In the data rows, 128 means zero.
Some points, each followed by its number:
122 134 121 99 134 138 142 141 0
149 108 114 50 138 108 160 107 1
178 91 62 216 72 122 117 69 2
111 151 195 110 147 165 129 147 3
115 141 122 127 131 146 121 142 4
72 142 69 117 134 162 200 193 5
142 132 119 180 128 122 112 118 6
141 146 139 119 140 149 124 116 7
137 186 198 134 149 114 139 194 8
99 243 198 140 140 153 86 184 9
122 139 106 73 124 142 170 157 10
103 149 155 102 142 143 136 151 11
169 144 123 210 135 104 76 111 12
90 140 134 41 151 170 152 146 13
184 135 124 144 125 103 112 121 14
157 142 132 128 121 116 174 146 15
183 133 122 171 114 86 117 112 16
116 137 143 45 147 133 159 184 17
113 153 55 50 140 131 212 155 18
112 169 165 126 146 143 124 129 19
135 123 126 126 120 126 138 114 20
126 168 152 121 137 140 110 158 21
126 125 133 89 149 134 162 132 22
240 110 79 158 88 57 113 98 23
113 171 187 70 152 149 126 166 24
125 44 37 145 86 139 84 114 25
164 140 127 236 115 111 81 110 26
103 165 168 89 143 154 135 161 27
107 138 132 85 133 146 149 159 28
146 91 87 148 112 120 142 138 29
140 93 81 136 102 122 90 86 30
138 134 123 127 127 122 143 131 31
181 95 115 117 96 94 174 42 32
New points follow, each followed by the numbers of its five nearest points above by angle, nearest first.
124 123 112 121 123 140 138 151 -> 5 10 0 18 28
132 118 169 117 139 110 133 118 -> 3 24 8 22 19
140 119 124 135 135 99 156 104 -> 32 20 31 23 16
127 115 121 87 132 128 129 128 -> 1 13 0 22 17
120 142 117 116 134 147 117 141 -> 4 13 21 0 28
109 77 70 134 116 143 93 121 -> 25 30 29 2 6
54 143 208 71 177 133 137 151 -> 11 27 24 3 19
113 128 94 114 125 118 158 134 -> 18 5 10 0 31
255 124 69 146 102 85 143 91 -> 23 14 16 32 2
104 144 144 111 138 136 141 163 -> 11 27 28 24 17
45 116 119 154 131 153 114 125 -> 4 5 25 11 19
167 78 70 142 98 99 85 70 -> 30 2 25 23 32
207 103 81 166 101 67 98 95 -> 23 16 14 2 30
153 193 211 163 152 130 137 181 -> 8 9 21 19 3
83 74 102 117 127 136 104 106 -> 25 30 29 2 13
